Each row is where one point has got to under a steady rotation. How many steps took it there?
The counts run from 0 to 336.
[-22.4   4.4   0.0 -18.9  27.6  16.0  -2.0  15.8  23.6 -10.1  24.6   3.6
   6.4 -26.0  26.6  18.3   1.8  -7.1  16.7  18.5 -23.5  10.7  34.5  13.5
  17.7  -0.5  -4.0 -12.5   1.5 -19.7 -14.5 -17.3  38.5  21.4 -17.4  -5.5
  27.7   8.1 -23.6  16.6  28.9 -21.1  12.3 -13.4  22.8  -6.2  29.8  40.4
  25.6  33.4   8.5 -14.0]	291
[-16.9  19.9 -11.3   8.8   7.0  -4.2  13.3   0.2  -5.0  -4.3  -2.7 -11.7
   1.5 -31.1   8.5  20.6 -23.0   3.8  42.8 -49.2   9.0  -8.8   6.2  23.7
   9.1  -7.7 -35.0  13.3  21.9 -16.2   4.7 -47.3  30.8  -4.3  13.1   7.7
  -5.1  -1.4   5.9 -17.5   6.2 -23.3  21.0 -14.4 -25.4  26.8  20.8  -7.9
  10.9  14.2  19.6 -28.3]	236
[ -5.1 -23.2  22.9  22.3 -11.4  17.5 -48.8   0.8 -20.4  42.4   9.8 -18.9
  -9.4 -17.2   8.1  21.5  12.7  29.0   1.0  21.5  -4.6  -8.9 -35.7  30.6
 -19.7 -20.8   6.3 -32.5   2.6 -24.2  12.2  34.8  17.9 -16.1  -8.4  23.0
  -2.2  11.2 -16.5  -1.1  31.0 -23.9   5.1   8.4  12.5  10.3 -10.1 -26.7
 -24.7   0.2   1.7  52.2]	155
[  5.2  47.3  18.7 -26.3 -19.2   0.3  14.9 -24.4  -2.9 -22.7  22.2  16.7
  17.3   9.0 -39.8 -20.9   9.9 -14.4 -19.1 -15.6 -22.6  13.3 -33.2   2.3
 -13.8   2.2 -20.7  24.8 -44.4   4.4   8.2  10.4 -22.1  -1.5 -24.4  -3.0
   1.0  29.7  31.1  26.3  -1.2  11.9 -10.4 -11.4  -4.0 -19.4 -24.2  19.1
   2.3 -12.9  -2.2 -10.3]	331
[ -0.9  12.8 -13.9  11.4  -1.0 -20.1  -7.9 -48.6  14.3  -6.2 -15.0  13.7
   4.2   6.3  -1.0  31.1  -7.5   8.2 -29.3 -22.1  -8.7 -35.4 -28.3   6.1
  -0.3 -32.9  10.6  39.1  -2.3  17.4  22.8  25.1 -27.4  12.5 -18.0  -7.3
  -2.1  27.6  17.1  37.8   6.4  38.8 -17.9  -7.9   1.8  -1.0  22.9  34.2
  -6.9 -12.6 -20.2  12.6]	16
[  3.3  11.0  -2.4  -0.8  -9.6 -49.1  -5.7   7.2  19.7   1.8 -20.6  11.7
   9.8  -7.3  21.7 -11.9 -40.8 -38.6  11.9  -6.6  -3.1 -18.0  -7.9   6.1
  -1.3  26.0  19.4  13.8  41.4  -8.5   6.6 -18.5   2.8  15.4   1.7  -5.9
 -37.1 -11.3  22.6 -24.5  32.9  -6.9  -3.2 -28.4  17.8 -19.4  -3.8  -4.2
 -19.1 -18.3  22.1  26.4]	126
[ -7.0  26.8 -21.2 -18.4  12.6  -9.1  32.6  37.0  -2.9 -40.7   7.9   8.6
  -4.3 -26.9 -27.2  -9.6 -10.7   9.2   3.1 -11.0   7.7  31.5 -21.5  -8.8
  31.6  54.8  17.7  24.9  -1.8 -18.3   6.0  -2.3  -2.6   9.4  -5.8 -24.2
  20.8 -14.2  35.1 -45.0  -4.5  -3.2   7.6   5.2   4.2   6.0  10.6 -18.0
  10.7   5.6  -5.6 -41.2]	63
[-21.6 -13.5  32.5   9.7   7.6  32.6   9.2  -3.9 -31.7   6.4  17.2   4.2
  -4.5  22.4 -18.7  -8.6  40.8  27.0   2.3  -3.4  -4.8 -37.1 -37.7  -6.9
   7.0   5.8 -11.0 -27.5 -19.0 -27.6   5.3  -3.9  -5.3  15.2   0.8  34.7
   5.6 -25.9  20.7   4.0  22.0  -1.2   8.4  12.2 -14.2  36.6 -13.2   5.0
 -27.7 -21.5  21.2  29.2]	334
[  6.8  22.8 -13.9 -18.9  11.7  -2.8  -4.8   1.2 -28.1   5.9  -6.2 -27.4
  -6.0   6.5 -46.4  -2.5  44.2  -1.8  18.9   3.2 -22.2  32.0 -19.6 -33.8
 -12.2  19.0 -21.5  10.2 -26.6 -19.9   6.6 -24.1  -3.0 -20.2  -0.5  -5.8
  10.8  -8.6  29.7 -12.7 -26.7 -12.1 -20.2  -4.3 -13.9  -2.0  -4.5  -7.5
 -28.2 -22.9  16.2 -37.2]	51
[ -1.3  -5.9  14.6  22.8  24.7  -7.2  15.6  -8.8  12.7  46.3 -25.1   0.9
  -5.8   0.0  10.0 -12.6  -6.3  -5.5 -11.7 -19.7   8.5 -16.3  -8.9  -3.5
  -6.5  24.0  13.8  13.5  25.1  32.1  -3.4  -5.5  -7.2  38.4   5.8  10.6
 -19.8 -23.0 -18.3  18.1  -6.2  -8.3 -28.3 -35.1  19.7 -27.9   2.8  62.3
 -32.7  -9.9  13.7  29.3]	138
[-14.2  34.7  -0.6   4.3  17.5  -3.8  -0.2   9.5  33.7 -18.0  -4.0  -6.2
  -2.5 -31.7  15.5  30.6 -25.1  41.2  37.7  -6.0 -13.1   6.0  19.5  17.4
  49.2  -8.7  13.9  -1.4  20.2  -0.2  17.0   1.7  19.6  19.0  -3.1   3.3
  -2.2   6.1  -4.1  23.1  14.8   6.9 -27.4 -20.3   8.2   3.4  24.9  34.2
  -3.3  12.8  10.4 -28.9]	67
[ 16.4  -7.4  18.6 -19.4  29.5 -13.3  16.3   6.4   9.0 -24.8 -47.1  -2.1
  17.6  15.8   5.4 -33.6  -8.7  -8.4  -7.7  -7.1 -31.5  -2.1  -2.3   1.3
  10.0  19.6  -0.3 -13.0  -7.6   9.7  -7.1 -22.9 -18.3  22.7   7.8  11.0
 -53.7 -31.8 -25.6  15.9 -12.9  30.1 -13.8 -26.1  10.5 -34.8 -35.6  -1.4
 -20.5 -11.4  12.1  19.4]	81
[ -6.9   9.5  -2.7   4.8 -25.8  -0.5  48.7  -6.1  -1.0  -1.3  24.7 -24.5
 -21.5  -5.0  -2.4 -10.4  14.2   7.5   2.5   2.8  -0.4  11.4  28.2  22.7
  -0.4  -9.1  14.4  -5.5 -28.3   6.2 -27.0  23.5  26.0  17.0 -34.0 -12.7
  20.7  10.2 -44.0   3.6  11.8  -7.6  19.3   9.2 -12.8 -31.9 -18.7 -30.7
   2.9  33.2 -28.7 -10.5]	89
[ 33.9  36.0 -19.5  -1.7   5.2  37.4 -15.8  37.0 -22.1  -4.1   0.0   9.6
  12.2 -25.8 -21.2 -16.1  15.7  17.4  13.1 -20.3  -2.5  18.6  -3.1  13.8
  -3.1  11.7   2.3 -13.2  -6.2   3.8  12.5  28.3  -0.3 -19.3 -40.0  18.7
  -5.0  15.0  12.2 -10.7 -30.2   1.5 -47.4  19.9  25.2   4.9 -20.0   3.9
  -7.4 -16.4  -8.4   0.7]	264
[  6.6  26.4  -2.3  -1.3 -10.6 -54.1   9.0  -6.7  25.5  33.8 -21.4   2.1
   0.4   2.2  -8.8  -4.7 -26.4 -27.2 -13.1 -20.8  18.5 -21.8   5.4 -22.7
   2.9  -5.5  29.3  17.0  42.3  -0.6  10.6  -4.9  -6.9  20.8  -2.7 -39.5
 -27.9 -30.8   5.8 -12.8  18.5  15.3   8.5 -11.9 -16.5 -10.8  13.2 -16.5
  -8.6 -36.4 -16.2   1.7]	127
[-10.5  -4.3   0.6  -8.8 -27.0 -25.2   0.6 -40.7 -20.0 -16.6   9.8  -9.4
  11.5  16.9 -10.0  25.2  -7.7 -14.7  16.1   5.1  -3.7  -9.2   7.0  -8.6
 -25.1 -19.4 -49.9   3.3 -17.2   0.1  -0.5 -13.8   0.3 -22.9  38.0  -3.2
  15.1  12.4 -14.3  21.6  13.0  -3.9  27.7  18.6 -43.8  -0.5 -14.8 -47.5
  12.2 -13.4  -3.1 -19.7]	102
[ 25.3 -23.1 -22.1  25.5   8.5   5.6  13.3  10.9 -27.0  57.3  -5.6  -4.5
  17.2  -0.4   2.3  -4.7  17.3  -8.6   6.3 -59.1   1.6 -25.8  12.3 -12.9
 -17.4 -10.4   3.2  -0.3   9.9  17.7 -27.8  31.9  11.5  39.4 -29.1  17.5
  23.5   6.5 -18.5   8.8   1.8 -14.0  -2.5  21.1   8.8   4.2   5.9  15.2
  12.2   0.0 -17.0  26.6]	206
[-15.6   7.2  -2.0 -10.5  -3.3  -2.5  -3.7  -8.4   3.2 -15.1  -5.6  -1.8
  -8.4 -21.7  -2.8   6.2 -54.7 -16.8   4.5  48.5   9.2  19.4 -40.8  -1.2
  22.5  17.2   4.9  16.7  21.4   0.3  30.5  34.1 -13.1  -8.7  24.5 -34.7
  11.8   3.4  11.9  -8.6  -9.4  55.5  24.6  10.9 -24.1   8.5  31.8   8.1
  21.7  -6.2  -7.7 -28.7]	299
[ 18.8   5.4   8.4  -6.1  22.8  -9.6 -13.3 -14.5 -10.8 -49.3 -27.3  18.1
  23.4  11.3  10.8 -16.4  -4.3  24.9   9.8  -8.1 -47.0 -18.4  19.8  11.0
   6.6  17.0  -5.9  -4.9 -11.8  14.1  -6.3 -35.6 -18.3  13.4  13.3  20.0
 -29.6  -1.9 -10.2  21.5 -21.4  31.7 -21.9 -16.4   6.9  -1.4 -29.8  25.2
  12.9   8.6  17.6   9.2]	80
[-12.3 -23.8 -12.2   9.8  -0.5 -32.0 -40.6  -5.2  31.7  46.8   2.5  -7.0
  12.5 -16.5  25.1  19.8  -8.9 -20.0   4.7  -8.1  26.4  -2.4   5.4  -7.6
  -6.6  -5.7  16.6  -7.9  43.2   6.2  12.6  20.0  30.3  -3.1  -5.4  -7.1
   0.9 -22.1 -13.3   0.9  25.0 -13.4 -18.3  -7.0  12.5 -12.0  48.8  16.6
  -4.5 -31.1  21.0  15.1]	239
[-11.7 -36.6  -8.1 -14.2  -4.3 -44.3 -41.3  23.4  11.8  21.5 -15.2  -8.9
  -3.4  -1.2   6.5   6.8  -7.9 -27.1  44.6 -23.2   7.5 -24.7  13.2  -5.0
  -9.7   2.9 -19.7 -16.4  34.5  -8.8   6.7 -10.2  17.4  -9.1  -1.0   8.3
 -18.7 -35.5  -6.8 -37.3  11.4 -16.6 -34.1   1.7   1.6 -23.7  19.2 -10.7
 -29.5 -20.4  27.7  11.9]	238
[ 20.8 -11.6  -2.0  -5.0   5.3   7.7  49.2  12.4  32.0  26.6 -24.3  -2.9
  10.8  26.7  12.3   3.7 -21.1  -5.2 -15.2 -62.5  -1.7 -12.7 -20.6 -20.4
  15.7  -5.2  15.9  15.8  -3.4  41.4 -14.2  15.6  -3.7  36.2 -25.4  18.6
   9.2   6.3 -10.4  39.9   5.3  19.7  -6.9  -1.1   4.4 -11.4   7.5   9.5
  20.9   4.9   1.7 -22.3]	318
[-18.0   3.6   6.7   7.7 -18.8  14.2 -22.9 -19.3 -19.6  -7.9  14.4   3.5
  14.3  21.1   6.3  36.2  24.8  -5.1   2.1   9.5   1.4 -32.7  64.4 -13.2
 -29.0 -23.5 -49.3 -13.6  19.9 -13.4  -9.1 -40.7  23.4 -13.9  11.6   0.0
 -14.6 -16.5  -5.4  -7.3  -2.1 -26.6  20.6   5.9 -17.8   8.4  -6.2 -15.9
  14.9  -5.3 -16.1   0.9]	225
[-15.9 -37.1  29.1  25.8   0.0 -10.0  14.6 -24.3 -30.9   4.0  17.0  -1.0
 -25.0   9.6   4.2 -17.8  41.6  19.2   5.7 -11.0 -10.0 -42.7 -12.2  -0.8
  -1.6  -9.2  33.7  -4.4 -31.5   2.0   5.6  29.2 -15.5   7.9  -2.1  17.2
  33.9 -13.9 -11.4 -14.8  17.4  39.2  16.7  13.0  -0.2  37.5   5.1   3.7
 -28.4   2.8   8.9  43.2]	20
[  3.7 -14.8  -7.8   2.4 -10.7 -14.4   8.8 -22.5   4.8  26.1  31.4  48.6
  30.3  10.1 -11.2  -6.4  -9.5 -16.3 -45.2   1.5  10.4  -6.4  -3.8 -27.1
  -4.5  -8.9  15.1 -24.6   1.1  14.8   4.4  25.6 -11.0  26.2 -17.3   6.4
   5.7  20.3 -11.8  31.4  19.3  -1.6 -12.7   3.8 -23.7  -6.8  11.0  32.3
  -0.7 -35.9 -18.0  20.0]	329
[ -1.2 -27.7 -11.9  -7.9  13.0 -33.7  -7.9 -33.8  -4.6 -31.1 -11.4   8.6
  17.9  10.2  29.0  10.3 -13.4   2.4  37.0  -2.0 -37.6 -27.7  19.5  -6.7
  -4.3  -0.5  -4.3  20.7 -19.8   5.6   5.1 -35.4  -1.2  -5.9  32.3  16.6
  23.9  10.0 -11.9   1.6  -5.7   6.5 -13.2  -4.4 -11.1  17.2   9.9  26.9
  23.4  28.7  43.4   6.0]	304
[-12.8  11.8  -7.5  25.2  10.6 -20.8  38.0 -38.0 -29.6  -8.8   3.6  14.0
  -7.0  -1.7   1.1   0.6  24.8  40.3  45.7 -35.6 -10.2 -33.6  36.2  -7.2
 -12.9   5.8   0.6   7.9 -19.8   7.2   2.5 -31.1  11.6  -8.3   3.5  18.1
  13.5 -16.1 -24.1   1.0 -12.6   5.0 -16.3   8.2 -38.6  33.0  10.9  13.8
 -10.1   4.3   0.9 -19.3]	135
[ -5.6 -16.5 -14.9   9.9  -1.4 -11.0  19.2  29.5  19.2  16.9  28.7 -28.7
 -34.1 -22.8  19.7  -9.6  28.9   4.2  52.4 -17.7   5.7 -33.2   4.4  -2.2
   5.7 -15.9  18.5   3.6   0.2 -54.4   0.1  -5.6  39.7   3.9 -28.4   4.4
  21.9 -10.7  22.0 -19.1  43.3  -7.2   0.3 -14.4   6.5   7.5   3.9  -5.3
 -15.1  10.7  23.9   4.1]	122
[ 16.9  -5.9 -13.5   4.0 -53.9 -40.7 -10.5 -21.7 -20.4  -3.7  22.6  18.7
  35.4  17.6  -3.2 -12.9 -13.0 -10.5  14.0  -4.8   6.3 -19.1  18.9  -7.2
 -35.9  -9.3  -8.1 -19.2  -6.0 -10.0   2.4   0.7 -13.6 -16.8   4.9  11.7
 -35.7   2.3  -9.9 -11.8  21.6   1.1  -4.3  23.2 -14.3  -9.9 -44.8 -48.0
  -4.4 -30.6  -6.4  43.2]	327
[ 17.2 -11.4 -26.4   2.8  14.5 -18.3 -44.3  23.8   1.7 -53.5 -18.6  17.2
  25.7 -12.1  17.8  22.7 -32.8  14.8  33.9  -6.6 -19.5 -13.3  19.8  11.4
   9.1   1.7   3.7 -22.9  24.6 -13.2  -4.8 -27.0   6.1   0.5  23.8  17.9
 -19.1  -2.1  19.8  -6.9  12.7   8.6 -26.9   7.7 -16.6  25.3   9.3  -9.2
  10.7 -17.3   7.4   2.2]	181
[-24.4  43.3  12.6 -15.4 -33.8  -8.8  -3.6  -1.6  24.5  40.5  35.3  -5.6
 -27.4 -26.0 -12.1  -3.4 -15.9  -6.2  -4.1  35.4  17.8  27.5  -0.6  30.2
  -7.6 -24.5   9.7 -21.3  -9.8 -37.8  10.1  -8.9  13.3 -10.8  -9.6  -4.3
 -12.9  27.3 -12.4   9.3  16.6 -19.2  25.5 -18.6 -16.4   1.9  -9.5 -27.1
 -12.7 -20.0 -23.0  -7.1]	44
[ 14.9   7.3  12.5  -9.4 -11.6  -4.5   1.3 -33.9   6.4   9.6  22.3  41.8
  31.1  27.7 -24.3   0.2  10.3  -3.6 -38.1 -15.4  -7.2 -19.6 -14.6  -2.5
  -8.5 -25.8  12.9  16.1 -21.4  13.4   6.0  15.3 -20.6  18.4 -24.4  -5.0
  13.7  49.6  21.7  42.6  16.2  17.0 -16.2   5.9  -1.6  11.1 -12.7  25.1
  15.8 -17.3 -16.7   9.0]	330
[-25.1  59.6  20.8  -5.8   7.7  26.2   5.2  -5.2  10.9  -4.5   1.8  -6.8
   5.1  -7.9 -12.0   9.6  -2.5  11.8  -9.9  21.6 -18.9  16.2  19.5  19.9
  17.9  10.9 -31.0 -20.7  -6.4  -9.7   1.2 -30.8   1.0  15.2   4.9  -8.1
 -24.2 -11.5 -25.7  35.1  -7.1  -9.0  25.3 -27.8 -12.7 -21.0 -15.7  -5.9
  -2.6   0.0  -9.1 -32.2]	280
[ 24.5  17.3 -33.1  14.1 -26.6 -32.1 -41.6  -5.8  -0.5  -8.1  16.0   4.9
 -10.3 -14.5 -10.1 -20.3  17.6 -11.0   2.1   3.1  16.1   5.6   2.3   8.2
 -13.8 -22.0  24.5  17.7  -4.0 -12.6  19.2  15.3 -13.3 -38.4 -20.6  -5.0
   0.1  14.3  32.9  -8.6  -5.3  42.3 -36.0   8.4  -0.9  17.5  13.3   8.0
   2.3 -43.1 -40.6  10.4]	129
[ 17.3  -7.5 -12.6   8.5  -6.7 -15.4  25.6   8.2  18.1  -2.3  -3.8  -8.1
  -2.6   4.7   2.9  -0.6  23.2 -19.7 -16.1 -49.9  41.9  -9.4   2.0  -8.7
 -14.8 -18.4   5.1  56.2 -20.0   0.4 -27.8  -0.3  -9.4  12.6 -11.1 -24.6
  25.4  15.9  46.0  16.9  34.1   0.6  10.5  -9.6  13.2 -10.1  17.4  -9.2
  21.1   9.1  -3.1 -15.8]	5
[ -4.3 -11.8  -6.9 -43.1 -17.3 -48.6   6.1   3.8 -25.3  35.0  25.7  16.6
  25.6   6.0 -19.8  -8.6  -3.9 -29.6 -16.4   8.3  -5.7  16.7  -8.9 -12.8
  -5.6  32.0  22.6 -30.0  -1.2  -9.0 -14.5   7.9  -8.8  22.8  -6.4  -6.6
 -12.5   1.5 -31.2 -10.9   7.4 -38.9   1.9  10.4 -38.1 -16.4 -19.9 -19.1
 -20.9 -25.1 -10.9   0.4]	160
[ 10.8 -27.9   2.8  15.3  10.7 -33.2   2.7 -16.5 -17.8 -23.5  -7.1   1.8
   2.7  13.3  10.6  -5.3  26.7  32.3  37.4 -32.8  -7.3 -29.7  28.4  -8.6
  -1.6   1.6  -7.3  -6.3 -15.7  24.9  17.5 -36.0 -10.4 -24.7   7.4  32.1
 -10.8 -31.1  -8.1  -0.7 -24.8   4.6 -30.8  -5.6   8.3   4.9 -16.3  17.8
  -7.0   0.0  25.2  20.5]	136
[ 25.2  -0.7  -2.2  20.4 -14.6  21.8  -7.3   0.1 -22.6 -31.2 -15.1 -12.5
  -7.7   1.8 -12.7  -4.9  18.8  13.0   7.6  26.0 -21.4   2.3  12.7  -2.8
   3.4   0.1 -18.7   2.9  15.8  34.9  13.4  40.2  -1.4 -13.3   3.8 -16.9
  -4.7  -0.3  -6.0 -12.5 -44.6  23.1 -40.6  25.5  18.5 -43.4  -1.2   7.9
 -14.9   5.2 -27.6   3.1]	85
[ -2.4 -37.9   0.8   8.1  15.1 -17.3  -3.4 -16.2   6.2  -0.3  -9.2  11.8
   3.4   5.6   8.6 -30.4   3.8   3.0  22.3 -21.4  -6.3 -22.1   1.3  -0.2
  -8.0  21.9  -5.2   7.9   6.5  22.9  -4.2 -20.3 -12.8 -12.2   9.0  43.7
 -35.0 -29.7 -22.0  -7.9 -24.6  -7.5 -39.4 -21.4  24.3 -18.7 -13.0  42.9
 -32.3  -3.6  29.0  29.6]	137
[ -5.5  15.8 -11.6 -18.7   6.9   5.5   4.5  -8.3  16.4   4.4  -6.3  14.1
   6.1  24.8 -17.7  22.4  18.3 -32.3 -59.2 -18.0  31.5  -1.1  -7.4   5.0
  -0.8 -38.1  -4.4  37.4   6.4  -6.8 -13.0 -15.8  -2.9  -0.8 -21.3 -29.3
  -7.0   4.4  40.2  13.3  -4.6 -11.1  29.7  -9.5  -6.0  -6.2   4.9 -17.2
  14.1  -7.8 -36.6  -9.8]	229
[ 17.1 -17.6 -16.2 -25.3  -0.3 -23.2  18.2  18.9  18.0 -37.1   9.8  31.9
  24.8  11.0  20.8 -35.2 -24.9   1.7 -16.2 -21.2  -6.3   3.5  16.8  32.9
  -9.8   8.4  29.6  -8.6 -20.4  36.1 -11.4  -7.9 -20.6  -5.2  -2.1  25.5
 -18.3  13.3  -7.7 -15.4  -3.2 -21.9  -4.7 -10.9  33.2 -10.4 -46.4  -9.7
  19.8  20.9   8.8  20.3]	260
[-18.5 -13.0  20.9   2.2  34.7  45.4 -29.0  11.6 -45.6   7.4  30.6  15.3
  31.3  -4.1  -4.2 -13.2  29.2   6.8 -25.8  15.4  -7.0   6.0   5.8 -24.9
   3.0  40.1 -18.0 -46.3  -6.4 -17.8  11.8  12.2  -9.4   0.8  10.2  -1.1
  30.4 -33.5 -13.0  -4.4  -9.0   8.0   9.1  13.6   6.1  27.2  -1.7  20.6
   9.6  -8.9   7.9  12.9]	277
[-12.5  57.0  11.2  36.6 -37.7  -6.6  37.5 -24.2  14.6  30.3  26.9   0.8
   3.7 -25.7  10.4   2.2 -52.0   4.5   1.5  -0.6   0.4 -11.1  13.0  -0.7
  -6.2 -17.0  -5.5   4.8  28.4  -4.6   7.0   7.6  28.2  18.4  21.1  -2.2
   1.6  17.1  -7.5  18.7  32.3  -9.9  22.2 -11.7  -1.4 -10.9 -29.8 -12.2
   7.8  14.3  -9.6   5.6]	325
[  2.8 -26.0  21.0 -17.4  -7.0 -20.1   0.4 -21.0  -9.1 -13.9 -14.7 -15.6
 -23.7  16.7   4.4   3.0 -40.7   6.2  -1.3  22.9   1.7   1.3 -47.2  -2.9
  18.4  -1.2  23.8  26.2 -20.3 -14.4  13.8  16.1 -12.5  -2.2  23.6 -27.1
   5.7  -4.9   8.0 -18.2   8.4  47.1  41.2   6.4 -40.7  28.4  20.3 -20.7
  18.7  -3.9  -9.5 -13.2]	300
[ 19.0 -36.5  -9.0 -19.1 -15.7 -26.3  41.9   9.0  -1.1 -28.3 -13.6 -15.0
   4.8  13.8  -8.0 -34.0 -12.3 -18.6  23.7 -41.6  -5.2 -12.6  13.8  -1.1
  -3.0  21.6 -16.4  18.0 -20.3  14.4 -32.0   0.5  -7.4  13.4   3.5  16.6
   4.3   6.5 -18.0  -5.7   1.0   3.2  -1.9   9.8  -9.6 -42.0 -30.1 -38.7
   3.8  28.0  17.1   3.6]	204
